rotation ticks, each row followed by its count of ticks:
The counts run from 0 to 316.
[ 45 -32  -2 -57   8  14 -12  29 -12  -2   8  -7  -6 -29 -40  15  24 -32
 -26   5  26   7  -6   4   0  19 -47  18 -40  -2  16 -33   5   8   1  28
  -8  13 -12 -29  34 -13 -44  24  18  41 -15  -7 -50 -13  11]  184
[ 47 -14   7 -71   7  28 -18  19 -24  -4  -8   1 -18  -5  -4  27  19 -24
 -24  12  15  11 -17  -7   8  21 -44  -7 -39  21  -5 -12  22  -3  -8 -15
  13   5  -9 -41  46 -33 -25  22   8  35 -23 -21 -66   3  -1]  236
[ -5   6  20 -54 -11   6 -45  13  -6  24  24 -19 -12  -1  11  10   4 -14
  -4  -8  17  17   1 -13   3   0 -61   9 -25   1 -23   0  32  22 -25  30
  -3   8   0   5  42 -13 -53  10 -16  57 -45  -9 -46  37 -22]  14
[ 11   9  33 -67   7  17 -28  23 -20   4 -25  18 -56  -7 -18  22  26 -23
  -4 -24  -1  -8 -21 -21  12  14 -73  10 -41   6  -2  -4  16   4   0  22
  17  25   4 -30  41 -45 -16  12  12  31 -19 -26 -16 -11  -7]  246
[ 12  17  35 -61  -6  18 -36  11 -14  14 -14  17 -44   1 -15   3  37  -6
 -18 -35 -19  -6 -40  -9  -9  -1 -60  -6 -34 -11  12  -4  45  22  14  18
  18  28  -8 -21  25 -16 -27  22  11  12  -8 -26 -36   1 -34]  61
[ 24  19  11 -49  -9  20 -45  29  -2  26  10 -27   6 -16 -41  -7   4 -29
 -19 -31  -4   6  -4   7  17   4 -26  23  21   8 -29 -41  12  11 -20  23
 -13   8 -24  -5  18   4 -62 -17  32  40 -30  -2 -12  43 -29]  271
[ 14  10  -2 -65   3  17 -35  18 -18 -15   6   6 -40  -2 -43  -9  25   2
 -27 -17  -3  -1 -24  28  -3  -1 -40 -24 -13  25   2 -17  -5  13   2  40
 -22   5 -42 -31  17  20 -27   3  69  11 -27 -23 -23  39 -25]  48
[ 51   2  12 -74  12  43 -28  24 -32  10  -8  -7 -25 -11 -35  19  22 -20
 -25  -9  -9  10 -19  12  19  10 -28  17   3  17   4 -42   4  -4  20  -1
  -5  14 -23 -65  28 -22 -30  -7  39  32  -5 -36  -7  10 -21]  234
[ 18   4  33 -68  -5  10 -41   2  13 -12   5  15 -22  10   4  -5  38  13
  -4 -17  26  -9 -14 -17 -19   5 -71 -11 -23   4  -8  -9  28  12  -4  16
  13  17 -13  -9  36  19 -49  39  14  34 -16 -20 -36  35 -53]  252
[ 52  -2   1 -71   3  26 -34  28 -22  -6   6   5 -34 -16 -37  -3  31 -21
 -21  -4  -6   6 -20  22  17  11 -46   4   0  28  -4 -37  -9  -2  14  17
 -10  16 -31 -58  24   9 -33 -13  51   6  -3 -29   8  11 -16]  233
[  3  -2  12 -53 -10  -4 -51   1   8   9  23   0  -1 -15  -1   1  18 -17
  -5  -6  17   8   6 -10   1   3 -77  -2 -26   1 -14  -6  25  23 -22  44
  -8  10   3   9  43  18 -59  16   1  35 -45   6 -27  38 -21]  15
[ 65 -11 -10 -70 -13  12 -29  29 -27  -9  15 -24   0 -25  -6   5  37 -27
 -28  20  13   7 -21  16  10   6 -42   3 -21  -1   5 -40  14   1   6  -4
   3  15 -29 -39  25  16 -51   0  13  20  -5 -38 -30  21 -16]  131
[ -5  29  34 -55   4  20 -47   0 -15  18  16  14  -5  -7  -6   8  15 -21
  -6  -6 -16  11 -17 -13  27 -29 -45   5 -11   4 -21  -4  41  22  -8  38
  -7  15  17  -9  51 -16 -47  -3  12  35 -61  -6 -19  44 -25]  208
[ -3  21  19 -46 -16  24 -47  16  -8  50  -8  -5 -36 -15 -24 -11   2 -29
 -11 -61 -26  10 -27  -8  23   3 -55  18  -3   2 -25   0  43  17 -23  19
  10  10 -19   0  34 -23 -40  -3   0  24 -30 -14 -30   5 -21]  166
[ 17  19  36 -54   0  17 -53  -3  -9  18  28  -3  10  -9  -8   3  19 -14
 -14   2  -6   5 -15  -7  10 -20 -31   8  11   5 -22 -25  36  14  -1  25
 -18  20  14 -11  35  14 -71  -9  11  37 -45  -6 -10  60 -39]  118
[ 22   9  -9 -45 -13  14 -44  22  -5  42  19 -11  -4 -29 -42 -20   1 -30
 -16 -31  -6  17  -6  12  33   4 -45   5  17  22 -32 -24  15  17 -30  37
 -18  -2 -26  -7  36  11 -66 -16  30  21 -39   4 -18  24 -12]  270
[ 46   1  -9 -54 -27   1 -45  29   5  11   5 -31  -8 -18 -34 -13  16 -28
 -20 -30   8  -8 -10   6  -2  23 -65  19 -16   3 -26 -30  13   0 -25  20
  13  15 -40  -8  13  23 -61  -8  25  23 -11 -14 -14  31 -22]  78
[ 22  20  24 -49  16  16 -32  10 -18  -9 -13  13 -10   9 -29  16  13 -19
 -28  11  -2   1 -19 -21  18  -2 -37 -20 -36  31 -26  -6  23   2 -20   8
   9  16  -9  -4  33 -27 -35  10  29  34 -52   5 -60  54 -14]  45
[ -1  23  42 -53  17  24 -30  25 -23  24 -23  19 -31  -1 -37  16   8 -30
 -16 -28  -5   7  -7 -11  17   7 -57   1 -20  27  -5  -8  11  20  -7  43
  -6  17  -5 -12  44 -48 -28   5  27  38 -29   7 -33   3   7]  2
[ 21  17  -3 -44   5  28 -17  28 -16  22   4 -25 -17 -27 -52   5   6 -31
 -31 -20 -25  17 -25   7  44 -16 -17  13 -17  14 -27 -20  26  -3 -20   0
  -7  13 -33  -3  23 -27 -41 -14  26  33 -57 -17 -56  31 -16]  34
[ 47 -10  23 -70  -2   5 -25  18 -14 -28  -8   6 -40  -2 -18  17  54  -1
 -28   8  21  -7 -25   2  -4   6 -59   3 -49  19 -11 -20   2  -8  14  29
   2  38 -19 -28   5   1 -32  -1  21  29   2 -23 -28  29 -10]  141
[ 49 -14  13 -56   5  24  -6  20  -5   4   5  20  -7 -48 -59  -3  41 -25
 -14   0   7  -3 -12   9  21  -7 -44  16 -15   3  18 -42  19   5  12  30
 -20  28 -17 -20  28  -2 -58  16  50  10 -13  -4 -25 -23  -4]  275
[ 33  -9   5 -48 -10  24 -22  15  -7   6  13 -19 -16 -36 -20   0  27 -20
 -30  -1  -3  11 -35  -3  22 -20 -38  22 -44 -10 -21   2  38  -8 -16   4
  -1  29  -8   2  16 -21 -52  -5 -12  32 -44 -22 -75   5  -8]  125
[ 41  13  -1 -58 -21   8 -36  18 -16   9   7 -26 -10 -17 -18  -2  35 -26
 -28 -22 -11  -3 -31   8 -12   2 -35   9 -21 -21   6 -29  50  12   4  -9
  23  14 -35 -25  13  20 -46  13  23  11  -9 -43 -37  34 -46]  315
[ 30   3  22 -57   4  32 -29  31  -1   6  -6 -21  -7   4 -19   0   3  -2
 -26 -17  10  15  -5   1  17   0 -27  -5  11  37 -33 -31   5  -3 -24  -8
  -1  13 -44  -2  28  -7 -58   8  18  67 -15  -1 -47  51 -28]  87
[ 25  -5  13 -58  -4  56 -27  11  -4  35   2  -6  -5 -26 -20 -10   1 -12
 -19 -26  -7  27 -12  11  39 -10 -23  14   9  21 -21 -20  24   2 -19  -7
 -13  14 -18 -15  42 -27 -59   7   3  48 -29   0 -58  -3 -17]  176
[ 34  17  11 -52  -6  20 -38  15  -3   8   4   5 -20 -28 -34 -18  24 -12
 -18  -3 -21  11 -22   5  49 -31 -39   4   9  32 -37 -23  21  -9  -9  21
 -14  29 -16 -13  24  10 -59 -35  39  12 -36  -9  -8  27 -23]  128
[ 53  24  29 -55  -4  29 -25  14 -26  20 -13  13  -7 -14 -32  -3  36 -33
 -26 -10 -27   0 -26   4  15 -13 -32  -1 -15  -2  12 -35  55  11  15  -4
  14  19 -14 -30  26  -3 -48   0  38   3 -11 -18 -37   8 -28]  224
[ 31   0  -4 -71   1   1 -22  44 -36   2   4  -4 -17 -21 -41  13  24 -33
 -24  -5  11  14  -3  28  -2  19 -46  -3 -18  13  22 -40  -2  20  12  43
 -21  -2 -40 -36  38   8 -31   8  44  19 -11 -20 -33   7  -3]  285
[ 35   1  -6 -48  -4  18 -20  19 -19  25   6  12  -6 -42 -44  -8  23 -45
 -20  -3 -24  10 -27  14  33  -6 -43  -2 -23   6  12 -20  33  16  -9  29
 -15  15 -15 -13  42  -2 -51  -1  40  -7 -35  -4 -53 -14   7]  32
[ 28 -10  25 -65  -8  18 -35   2   3   2   9   0 -14  -6   6   0  39  -2
 -14 -22  26  -2 -18 -11 -20   9 -57  10 -21 -15  13 -18  44  16   9  -4
  11  19 -14 -23  31   7 -52  36  -1  33   1 -30 -41  12 -52]  162
[ -4  30  21 -66   9  17 -25  27 -11 -19   3   6 -44  -8 -34   5  20   9
  -9 -22  -1  18 -25  11  20 -28 -38  -9  -1  27 -22 -22  -9  -1   5  36
 -25  20 -34 -11  26  -3 -28  -7  43  42 -37 -23  -7  49 -36]  292
[ 54  -8 -11 -71  -9   3 -28  28  -7 -22   2  11 -28 -22 -31  -6  34 -13
 -21   6   6 -12 -19  11  17   7 -66  -2 -22  26 -19 -33  -2 -18  -3  22
  -2  18 -25 -36  22  30 -41 -14  49   0 -10 -18   4  15 -13]  232
[ 22  14  20 -51  10  31  -1  45 -18  12 -10  -7 -24 -33 -48   5  24 -29
 -17 -27 -20  17 -25   0  43 -21 -38  18 -14  15  -1 -38  24  -4  -9  -9
   1  18 -37  -4  34 -39 -34   1  14  42 -14 -14 -42 -16 -17]  277
[ -4   3  -5 -69  12  45 -39   9   1   2  18   6 -38 -12 -18   6  -7   3
   0 -28   9  21  -8  -4  12   4 -47   3   7  32 -20   2   4   8 -25  21
 -28 -10  -4 -48  52 -17 -21  18  29  39 -50 -20 -11  27 -30]  249
